Each path is a new rotation, seen through one point. The rows after it are directions, each followed by how far the rotation turns it, in deg/step (0 if it stays put).
Each turn is a multiple of 5 degrees from 10 to 175, or 0.
Each row of a path follows its step; steps can be skipped.
path 1
step 0: [  7  -3 -23   7  12  -2   4  -2  -7  -5  -9 -11  -3   2   8  -4   7  17
   3   3   1   6   7   5  -1   6   4]
step 1: [ 19  16   0   5  -3   0  12   8   3  -4  -3   2  -6  -1  14   3   1  -3
  11  -1  -4  -5   6   8  -4 -14   2]
step 2: [  3 -11   6  10  10  13   9   9   1  -1  -9   7   6   1   7  -1   6  -4
   6   1  -5   4   3 -11  21  -7  -8]
step 3: [ -5   0   3   6   6   5  11   5  -6   8 -11 -13 -16   6  -5  -1  11  14
  -3   4   8   0   9  -3   5  -1  13]
step 4: [ 19  -4  -6   1  -7   7   9   6 -13  -2   0   3 -15  -6  -8   3 -11   3
   3  12  -8  -7   9   6  -3  -6  -1]
step 5: [ 17  -4 -10   7  13   5   4 -10  -4   0 -13   3  13  -2   2   9   8   5
  15   5  -5   1  -7  -2   8   0   4]
step 6: [  2  13  -1  -1  10  -1   7   8   3   5 -18 -10  -8  -5   3   7   6  -5
  -5  -8  -2   1  -1  -2   2 -20  12]
step 7: [  4 -18  -6   8   2   0  11  14 -11   7  -4   5   0   0   4  -5  -5   1
 -10  -4 -12  -4  15  -2   5 -10  -6]
step 8: [ 13   1  -3  10   8   5   2  -6 -10  14   3   4  -5   5   6  -8   8  16
  11  -1   7  -6   6  -4   5   3  13]
step 9: [ 14  18   6  -3   5  10  11  -1 -13   0  -2   4 -14  -3  -8   6   1  -5
   0   0  -4  -4  -7   0   9 -12  -5]
step 10: [  4 -15   5   6   8   0   6   4 -10   8 -11   5  11  -1  -9  18  13  -2
  -8   7 -10   0   0  -3   5  -2   0]
[-2 -2  1  2  0  2  2 -2 -1 -2 -2  0 -3 -3 -8  5 -2 -3  2  4 -2 -1 -3 -1
 -2  7  5] -> 60
[ 4  1 -1  1 -1 -1  3  6  0 -1  3 -3  1 -1 -1  2  5  1 -8  1 -1 -1  1  0
 -8  3 -3] -> 115
[-2 -3 -5  2 -1  0 -4 -3 -2  2 -3  4 -7  1  2 -2 -2  4  1  1  0 -3  5  2
 -6  2 -2] -> 95
[-1  3 -2 -7  2 -1  3 -1  1 -4 -1  1 -2  2  0 -5  4 -4 -2  2  3 -8  1  2
  0 -1  4] -> 135
[ 0 -6  1 -1  4 -3  3 -3  1  0  5 -4 -5  4  1  1  1 -1  4  0 -2  0 -3 -4
 -5 -5 -2] -> 0
[-2 -4 -4 -1 -2  0  3  3 -2  3  7 -6  0  1 -3 -3 -6  4 -1  0  2 -1  4 -1
  3  1  5] -> 90
path 2
step 0: [  7   3  -6 -19   3   3  -2 -22   8   4   4   4   3  -5 -10 -12   4  -2
   2  -3   0  -6 -14   9  11  13   4]
step 1: [-18  10  11  -3  -3   5   7   1 -15  13  10 -11   1  -1 -13  -7   4  -4
  -9   8  -4   5   3   8 -13  -2   0]
step 2: [  5  10  -3   2  -8  22 -11   3  10   1  -3   5  10  16   7   5   3   9
   0   3   0  21  -2   3   0  -7   3]
step 3: [ -5   9  -4 -14  -3  -2   6  -1  15  -6  10   2 -20   5  -4  14   7   1
   7  -5 -12  -4   0   5   4  12 -14]
step 4: [-16   0   8  -4 -21 -10  -3  -8  -9   4   4 -10  11  12   5  -2  -7  -3
   0 -12   6   0   4  -7  -2  14   5]
step 5: [  8  11 -20  -1   4   0  12   1  10  -6  -4 -12   7  16   1 -12  -2   8
  -7   9  -3  -1   2  -3 -11  -3  12]
step 6: [ -2  -4 -20  -3  -8   5  -1   3  -4   2   9   7  -2  -4  -9  -1  24   3
   8  -8   9  -7  -2  19   2   4   1]
step 7: [-16  -1   4   1  -1   9   8  -8 -12   9   6  -8   1  -9  14   7   6   8
   5   9 -13   8  -6  -7  -4  14  11]
step 8: [ -1 -10   3  -7 -11   3   5  -6  20  -6   5   2   8   6 -13   4   1   8
   2   1  -7  10   8  -7  -3 -20  13]
step 9: [-14   6  -7  -1   4   7   0  -4  14  -7   1  -2 -12  -2  11 -12  10 -17
   8 -15   2   3  15   6  -4   2  -7]
step 10: [ -6  -1  -7 -11  -4   1   6   4 -11  -3  -2  -9   0  -3   6  16 -18   9
   8  -6  18   7   1   0 -15   8   5]
[ 8 -1  0 -1  2  1 -1 -1  3 -9  2  1  4  0 -3 -1 -2  5  1  0 -3  3 -4 -2
 -4  1  1] -> 130
[-1 -4 -4 -7  4  0 -3 -2 -7 -2  5  0 -6  2  1 -1  0 -2 -1 -2  0  3 -2 -2
  3  1 -2] -> 115
[ 1  4 -7  3 -1  3 -1  6 -3 -4 -6  2 -3  0 -1 -2  2 -2  2  0  2  6  2  1
 -1 -2 -3] -> 100
[ 0 -9 -5  4  0  2  3  0  2  0  3 -2  1 -4  2  1 -2 -5  7  0 -1 -1  2 -1
 -3 -2  3] -> 25
path 3
step 0: [  2  -6   3  11   1  18   2  -1   2  13 -10  13   3  12   0   3  -2  12
   2  -1   0  -4  -4  14  -3  -4  -1]
step 1: [ -8  -6  -2   3   7   0   7  -1 -22   6   6   5 -10   4   0  -1   3  -9
  -5   5   7  -9  12   0  11   3  -9]
step 2: [  7  -1  18  -2  20   4  -3  -4  -7   1  -9   6   1   8   3   3  11   2
  -1   2   9  12 -13   1  -2   7   1]
step 3: [ -4  -5  -3 -13   1  -5  10 -15  -8 -11  -2  -1  -7  -3  -4  -8   6   5
 -15  -5  -4  -8   0  -9   1  14  -1]
step 4: [ 12   9   6  -6  14  -4   3  10  12 -12  -1  -2   2  13   0  -9   0   2
  -3  -9   2   8   7   1  -1   1  15]
step 5: [ -5  16  -6 -12  -5   9   6  10   0  -1   5  -2   8 -15  -6   1   6   6
  -7   0 -12  -6   8  -7  -7   8  -2]
step 6: [  8   6  -9  -5  -9 -12 -15  15   9   9   7   3  -2   7  -8   5  -4  -5
   0  -3   0   9  -4   4   5   7   9]
step 7: [  2   8 -11   2 -11  13  -9  -6   4   2  -4  14   5 -14  -8  -4  -4   4
   8  -8   7  -2   3  -5  -2  -3 -12]
step 8: [  2  -8   2   4  -9  -2  -3   4   0   4  -9  -4   3   5 -18   8  -8 -10
  -4   4  12  -8   0  11  16  -8   2]
step 9: [ -3 -10   5  18  -1  14   4   2 -12  -1   0   6   3  -9   3   0  -3  14
   4  -6  11   7   2  10   0   5  -5]
step 10: [ -9 -12  -1  -3  18   4   5  -4  -9   9   5  -4  -2   6  -2  10  -7  -3
  -9  -3   5  -9 -10  -7  13  -2   7]
[-3 -4  4 -2  2 -1  3  2  0 -7 -1 -5  0 -3  1  0 -5  4 -4 -3  2  4 -3 -3
  3 -1  0] -> 55
[-5  2  0 -1  3  1 -3  5 -4  6  6  1 -2 -2  3  3  0 -2  0  2  0  5 -4 -3
  1  3 -1] -> 85
[ 1 -1  4 -5 -2 -7  0  1 -2  2  3 -2 -6  0  0  1 -1 -2  3 -3  0  0  5  5
  6 -1  2] -> 155
[ 2  3  6  4  1  2  2 -1  4 -4  2  4 -4  3 -3  4 -3  0  6  1 -1  6  0  2
 -2  3  0] -> 160
[-2  5 -1 -1  6  3  1  0  3 -1  0  2 -2  1  2 -4 -4 -6  2 -2  3 -2  4 -4
  4 -6 -2] -> 115
[ 0 -4 -3  7  2  2 -2  3 -3  1 -7  0 -5 -3 -2  4  1  1  4 -2 -3 -1 -1  1
  4 -4 -1] -> 40
path 4
step 0: [-19  -6  15   1   1   0   5   6  -2 -10   8   5  11  12   9   1  -3   7
   0   0  -2  -8  -1  -7 -11  14 -11]
step 1: [ -5   1  16  -1   6  10   2  20  -3   2  19   7  -4   4   0   4   7  -4
  11   5  -1 -11  -3   4  -9  -5   1]
step 2: [ -2 -20  17 -10   2   1  -3   7   8  14  -2   7  -9  -1   2   1  -3 -15
   5  -4   0   6  -6   3 -12  -6   2]
step 3: [ -6  -5   9  -4   0   1   1  -2  20  -5  -3   9  -3   9  -1  -1  -9 -15
   3  -6 -10   1   0 -16  -7   9 -15]
step 4: [ 12   3   9  -1   1  11   2   8   4 -15   5   4 -13   3 -12  -7  -2  -8
   4  14   0 -15   2 -12  -9   6  -4]
step 5: [  4 -24  13  -7  -4   8   3   4  -3  -8  -1   3  -7  -8  -3  -4  -1   5
  -9  13  10   2   0   2 -18   3  -1]
step 6: [-18 -12  12  -5  -1  -1   4   3   7  -5  10   8   6   8   9  -4   9   8
  -5   5   1   5  -3  -3  -8  13 -16]
step 7: [ -7   3  17  -1   8  -1  -1  16  -2   1  12   2   0  14   6  -5   6  -5
  11   7  -3 -19  -7  -2  -8   6   0]
step 8: [  1 -15  18  -4   4  12  -3  12  -1   6  -1   6  -4  -5   4   9  -6 -12
   6  -7  -3  -6  -3   4 -17  -6   6]
step 9: [ -6 -11  12  -8  -6   8   2  -2  19   2   5  16 -10   0  -2   1  -1 -11
   6  -8  -4   9   2 -10  -3   0 -15]
step 10: [  4  -1   9  -3  -1  -4   0   6   9  -5   0   4 -13  12 -11 -14  -9 -10
   6  13   3  -9   0 -17  -5   9  -7]
[-3 -5  2  4 -1 -1  3  0  1 -1 -8 -3  3 -2 -2  3 -5  2 -1 -5 -2  0  0  5
 -4  2 -1] -> 125
[ 1  3  2 -2  1  5  3 -3 -5 -7  0 -3  0  5  3  0 -1 -3 -1 -4 -4 -3  2 -1
 -1  2  6] -> 100
[ 8 -3  3 -2  0 -2 -1  1  1 -3  0  2 -4  2  4  4  2  2 -2 -3  2  7  2  6
 -1 -3  1] -> 110
[ 4 -4 -7 -2 -5  1  0 -4  5 -5  0 -3  0  3 -2  1  0  1  0  7 -2 -2 -4  1
 -2  0  0] -> 55
[ 0 -3 -2 -1  1  0 -4 -1 -2  1  1  2  6 -3  6  4 -5 -2 -6  1  1  2 -1 -7
 -3 -1  0] -> 125
